grid =
[[133  98 122 137 119 129]
 [136 120 128 130 121 126]
 [136 122 132 132 125 120]
 [134 126 134 132 128 119]]
Indices start at 1.
row 1 col 1 -> 133
row 4 col 2 -> 126
row 1 col 4 -> 137
row 3 col 6 -> 120
row 1 col 2 -> 98
row 3 col 2 -> 122
row 2 col 5 -> 121
row 1 col 3 -> 122

A =
[[139 131 140 122 134 133 120 101]
 [132 113 132 143 126 114 132 141]
 [135 123 131 117 108 132 144 141]
 [104 141 117 130 134 141 125 133]
 [133 107 128 145 134 109 131 135]]
Rows and columns are counted from 1.
(1, 1): 139
(2, 1): 132
(5, 8): 135
(3, 6): 132
(2, 7): 132
(4, 7): 125
(1, 4): 122
(3, 2): 123
(1, 3): 140
(3, 3): 131
(1, 8): 101
(5, 7): 131
(4, 5): 134
(2, 8): 141

B =
125  121  134  125  120  128  131  124  129  140  129  123  103
120  126  127  132  125  132  140  129  130  139  131  157  112
128  131  125  130  137  128  133  123  129  135  131  139  122
130  129  126  129  119  134  135  132  126  134  130  137  123
151  119  129  131  119  133  128  126  125  135  129  117  124
118  130  133  128  118  127  136  125  129  127  130  130  111
131  128  128  132  116  135  134  139  129  139  127  140  120
129  119  135  132  125  121  128  124  130  130  128  100  120
Indices start at 1.
(1, 1) = 125
(7, 6) = 135
(8, 13) = 120
(2, 7) = 140
(8, 2) = 119
(8, 7) = 128
(1, 7) = 131
(2, 1) = 120
(5, 1) = 151
(4, 7) = 135
(6, 5) = 118
(4, 9) = 126
(1, 6) = 128
(7, 8) = 139
(8, 6) = 121
(2, 11) = 131
(7, 12) = 140
(2, 10) = 139
(5, 12) = 117
(6, 4) = 128
(5, 4) = 131
(1, 9) = 129
(5, 9) = 125
(5, 10) = 135
(5, 3) = 129
(1, 2) = 121
(3, 3) = 125
(4, 3) = 126
(8, 12) = 100
(1, 3) = 134
(7, 4) = 132
(4, 2) = 129

M =
[[129 131 125 127 131 130 129]
 [129 136 140 132 134 137 137]
 [122 127 127 123 127 121 118]
 [126 131 123 131 131 121 126]
 [131 120 102 128 131 108 120]
 [131 124 120 142 126 143 114]
 [134 125 120 127 123 133 121]
 [131 136 141 123 133 135 130]
 [122 122 141 119 124 135 137]
 [130 137 147 126 138 136 152]
 [129 128 114 131 139 119 126]]
Rows and columns are counted from 1.
(1, 1) => 129
(5, 1) => 131
(6, 5) => 126
(5, 2) => 120
(6, 6) => 143
(4, 2) => 131
(4, 1) => 126
(3, 1) => 122
(11, 6) => 119
(11, 1) => 129
(8, 2) => 136
(2, 6) => 137
(4, 5) => 131
(4, 4) => 131
(3, 3) => 127
(5, 7) => 120
(1, 5) => 131
(9, 1) => 122
(1, 4) => 127
(4, 6) => 121
(7, 7) => 121
(6, 1) => 131
(10, 6) => 136
(2, 2) => 136
(10, 5) => 138
(9, 3) => 141

a =
[[124 137 145 123 133 138]
 [133 120 105 123 122 112]
 [125 131 132 132 130 133]
 [127 124 129 128 125 128]
 [124 126 128 135 127 127]
 [129 130 128 126 128 128]
 [129 130 127 125 129 128]
 [128 119 127 122 125 123]
 [125 133 121 132 133 133]
 [129 131 127 129 133 128]
 [115 127 121 116 136 134]
 [112 123 103 112 138 126]
 [128 126 129 127 125 128]
 [130 132 127 126 133 128]]
Rows and columns are counted from 1.
row 1 col 1: 124
row 2 col 6: 112
row 10 col 1: 129
row 10 col 6: 128
row 8 col 6: 123
row 2 col 1: 133
row 1 col 6: 138
row 5 col 5: 127
row 14 col 2: 132
row 5 col 6: 127
row 10 col 2: 131
row 6 col 4: 126
row 3 col 4: 132
row 4 col 1: 127
row 6 col 6: 128
row 9 col 6: 133
row 1 col 2: 137
row 5 col 3: 128
row 9 col 3: 121
row 7 col 4: 125
row 4 col 3: 129
row 9 col 5: 133
row 12 col 3: 103
row 1 col 4: 123
row 9 col 1: 125
row 7 col 1: 129
row 6 col 2: 130

m =
[[128 123 112 137 118 123 120 103 121 139 114 111]
 [131 125 117 137 115 126 121  99 120 142 114 112]
 [132 122 118 141 115 122 125 102 120 140 116 118]
 [125 124 131 137 120 125 126 111 116 138 110 111]
 [131 121 127 142 122 124 123 109 115 138 112 112]
 [130 123 113 138 116 125 120 105 117 141 112 114]
 [131 121 128 142 122 125 121 111 117 135 111 113]
 [130 127 113 137 115 123 120  99 121 142 108 112]
 [129 123 116 141 113 125 119 105 121 140 115 116]
 [123 124 133 141 121 123 123 115 115 139 109 117]
 [130 123 131 141 122 125 121 112 119 139 108 110]
 [128 125 135 138 119 123 124 119 117 137 111 114]
 [131 123 126 137 126 120 125 110 121 137 108 114]
 [131 126 113 142 115 121 122 100 118 143 111 110]
 [129 122 115 138 117 121 122 105 123 139 114 115]
 [123 123 133 139 123 120 122 113 120 140 108 116]]
Indices start at 1.
(1, 1)	128
(4, 8)	111
(12, 5)	119
(1, 3)	112
(3, 8)	102
(3, 2)	122
(10, 10)	139
(9, 3)	116
(12, 6)	123
(1, 11)	114
(11, 5)	122
(16, 10)	140
(11, 8)	112
(10, 9)	115
(12, 10)	137
(6, 9)	117
(6, 11)	112
(3, 4)	141
(15, 7)	122
(14, 7)	122
(1, 2)	123
(4, 11)	110
(8, 6)	123
(8, 5)	115
(14, 11)	111
(7, 9)	117
(1, 5)	118
(13, 4)	137
(12, 2)	125
(13, 3)	126
(5, 11)	112
(15, 11)	114
(7, 7)	121
(3, 7)	125
(16, 3)	133
(6, 1)	130
(5, 6)	124
(16, 12)	116

arr =
[[132 124 131 106 132 133 122 122 125]
 [121 113 123 128 134 132 126 121 129]
 [106 113 121 116 123 131 122 135 138]
 [135 139 126 118 124 130 125 129 133]
 [118 125 116 121 125 135 121 132 141]
 [141 142 124 136 134 137 127 128 125]
 [115 130 147 127 126 131 125 134 120]
 [140 126 116 130 128 133 152 133 127]
 [125 128 133 117 123 126 128 136 126]
 [122 130 141 137 127 120 129 130 121]
 [104 118 126 143 122 126 133 148 128]]
Rows and columns are counted from 1.
row 1 col 1 => 132
row 7 col 6 => 131
row 11 col 4 => 143
row 11 col 9 => 128
row 9 col 8 => 136
row 11 col 1 => 104
row 2 col 5 => 134
row 4 col 5 => 124
row 7 col 8 => 134
row 9 col 7 => 128
row 6 col 3 => 124
row 7 col 2 => 130
row 1 col 3 => 131
row 8 col 7 => 152
row 6 col 7 => 127
row 11 col 5 => 122
row 8 col 2 => 126
row 4 col 2 => 139
row 2 col 2 => 113
row 2 col 4 => 128
row 1 col 5 => 132
row 9 col 2 => 128
row 6 col 5 => 134
row 3 col 9 => 138
row 7 col 5 => 126
row 4 col 9 => 133
row 4 col 1 => 135
row 11 col 6 => 126
row 5 col 3 => 116
row 8 col 5 => 128
row 8 col 4 => 130
row 3 col 4 => 116
row 4 col 4 => 118
row 5 col 2 => 125

W =
[[125 137 108 138]
 [136 113 132 141]
 [144 110  98 124]
 [100 119 141 120]
 [135 147 103 125]
 [136 150 121 134]
 [131 107 132 117]]
Rows and columns are counted from 1.
(1, 1) -> 125
(3, 4) -> 124
(1, 2) -> 137
(5, 4) -> 125
(5, 2) -> 147
(1, 3) -> 108
(4, 1) -> 100
(6, 3) -> 121
(3, 2) -> 110
(2, 2) -> 113

X =
[[120 122 122 128 105 135 140 133 127 140 132 128 131 115 127 136]
 [117 124 121 127 107 138 134 130 132 141 135 126 130 113 128 136]
 [116 125 122 123 109 140 131 137 130 137 121 127 132 109 132 138]
 [119 122 126 130 110 128 138 131 133 144 129 129 128 124 123 131]
 [120 122 125 127 109 132 136 137 129 140 121 130 130 118 126 134]
 [115 124 125 128 107 137 130 131 133 142 131 126 126 113 129 137]
 [117 125 120 127 108 137 135 130 133 142 135 126 132 114 129 136]
 [123 120 122 125 112 137 129 128 132 138 126 130 128 120 123 130]
 [117 124 123 126 109 136 134 133 133 141 129 128 131 115 129 135]
 [118 123 121 128 108 136 136 129 132 142 136 126 130 116 126 134]
 [113 124 128 128 108 131 139 134 128 142 121 126 123 118 124 134]
 [120 118 129 132 106 133 127 127 136 143 136 131 124 121 125 134]
 [118 124 125 127 110 133 132 135 135 143 129 130 132 118 129 135]]
Indices start at 1.
(1, 1) -> 120
(12, 2) -> 118
(10, 7) -> 136
(3, 1) -> 116
(6, 12) -> 126
(9, 16) -> 135
(9, 1) -> 117
(2, 15) -> 128
(7, 13) -> 132
(10, 16) -> 134
(1, 8) -> 133
(13, 9) -> 135
(8, 4) -> 125
(13, 14) -> 118
(6, 3) -> 125
(8, 3) -> 122
(1, 5) -> 105
(8, 7) -> 129
(5, 5) -> 109
(8, 8) -> 128
(3, 13) -> 132
(6, 2) -> 124
(8, 6) -> 137
(13, 6) -> 133
(5, 15) -> 126
(7, 9) -> 133
(5, 3) -> 125
(13, 7) -> 132
(9, 8) -> 133
(10, 3) -> 121
(5, 10) -> 140
(8, 13) -> 128
(13, 16) -> 135
(11, 4) -> 128
(3, 3) -> 122
(6, 10) -> 142
